[[133 114 120 123 118 122 133]
 [144 106 120 126 107 135 143]
 [125 135 128 123 128 141 124]
 [129 134 133 131 137 119 136]
 [133 115 121 123 119 124 134]
 [125 120 126 123 125 113 123]
 [122 139 132 122 133 144 124]
 [133 131 131 133 133 115 139]
 [135 129 131 133 131 115 140]
 [125 111 119 117 119 104 119]
 [131 138 138 135 139 114 142]
 [128 136 133 130 136 126 133]]
->
[[122 139 132 122 133 144 124]
 [131 138 138 135 139 114 142]
 [128 136 133 130 136 126 133]
 [125 135 128 123 128 141 124]
 [129 134 133 131 137 119 136]
 [133 131 131 133 133 115 139]
 [135 129 131 133 131 115 140]
 [125 120 126 123 125 113 123]
 [133 115 121 123 119 124 134]
 [133 114 120 123 118 122 133]
 [125 111 119 117 119 104 119]
 [144 106 120 126 107 135 143]]

[[126 114 137 151]
 [127 115 136 148]
 [130 144 118 103]
 [129 137 122 114]
 [129 139 121 110]
 [128 129 127 126]
 [129 134 124 118]
 [127 123 131 136]
 [128 130 127 124]]
->
[[130 144 118 103]
 [129 139 121 110]
 [129 137 122 114]
 [129 134 124 118]
 [128 130 127 124]
 [128 129 127 126]
 [127 123 131 136]
 [127 115 136 148]
 [126 114 137 151]]

[[143 154 149 112 148 104 112 118 109 151 147]
 [130 152 146 113 147 129 104 103 111 147 147]
 [146 142 150 152 147 105 114 122 149 113 109]
 [107 105 106 137 105 137 144 137 143 133 138]
 [156 145 146 117 149 114 149 156 111 111 108]
 [141 124 125 109 120 117 152 156 110 145 143]
 [118 115 114 143 107 106 138 148 143 151 148]
 [124 117 108 101 119 151 151 148 104 109 115]]
->
[[143 154 149 112 148 104 112 118 109 151 147]
 [130 152 146 113 147 129 104 103 111 147 147]
 [156 145 146 117 149 114 149 156 111 111 108]
 [146 142 150 152 147 105 114 122 149 113 109]
 [141 124 125 109 120 117 152 156 110 145 143]
 [124 117 108 101 119 151 151 148 104 109 115]
 [118 115 114 143 107 106 138 148 143 151 148]
 [107 105 106 137 105 137 144 137 143 133 138]]

[[140 116 123 121 123 122 139 119 116 125 140 141 124]
 [136 133 134 135 130 132 117 122 124 129 136 134 128]
 [139 135 136 133 105 134 129 130 131 107 139 139 107]
 [122 112 111 110 126 113 147 138 134 129 123 125 131]]
->
[[139 135 136 133 105 134 129 130 131 107 139 139 107]
 [136 133 134 135 130 132 117 122 124 129 136 134 128]
 [140 116 123 121 123 122 139 119 116 125 140 141 124]
 [122 112 111 110 126 113 147 138 134 129 123 125 131]]

[[138 120 111 132 116 124 107 104 149 114 110]
 [124 127 149 111 108 129 143 133 124 111 127]
 [131 136 110 144 130 139 129 146 145 116 111]
 [138 110 129 141 140 147 148 107 119 119 118]
 [109 105 128 114 112 105 108 144 119 149 130]
 [120 116 105 145 106 124 113 149 104 135 151]
 [119 135 144 152 119 131 147 146 112 149 130]]
->
[[131 136 110 144 130 139 129 146 145 116 111]
 [119 135 144 152 119 131 147 146 112 149 130]
 [124 127 149 111 108 129 143 133 124 111 127]
 [138 120 111 132 116 124 107 104 149 114 110]
 [120 116 105 145 106 124 113 149 104 135 151]
 [138 110 129 141 140 147 148 107 119 119 118]
 [109 105 128 114 112 105 108 144 119 149 130]]

[[143 133 134 128 128 128 126 130 132 125 100 125 131]
 [116 128 133 122 127 126 125 122 131 126 126 128 130]
 [114 145 135 129 130 127 124 132 126 125 125 110 119]]
->
[[114 145 135 129 130 127 124 132 126 125 125 110 119]
 [143 133 134 128 128 128 126 130 132 125 100 125 131]
 [116 128 133 122 127 126 125 122 131 126 126 128 130]]

[[121 116 128 135 132 133 133]
 [101 106 139 146 119 115 133]
 [113 110 136 145 121 127 144]
 [144 143 145 100 152 131 109]
 [137 138 153 108 143 122 119]
 [140 137 129 128 124 126 138]
 [137 139 117 132 114 135 138]
 [117 107 123 139 141 145 137]]
->
[[144 143 145 100 152 131 109]
 [137 139 117 132 114 135 138]
 [137 138 153 108 143 122 119]
 [140 137 129 128 124 126 138]
 [121 116 128 135 132 133 133]
 [113 110 136 145 121 127 144]
 [117 107 123 139 141 145 137]
 [101 106 139 146 119 115 133]]
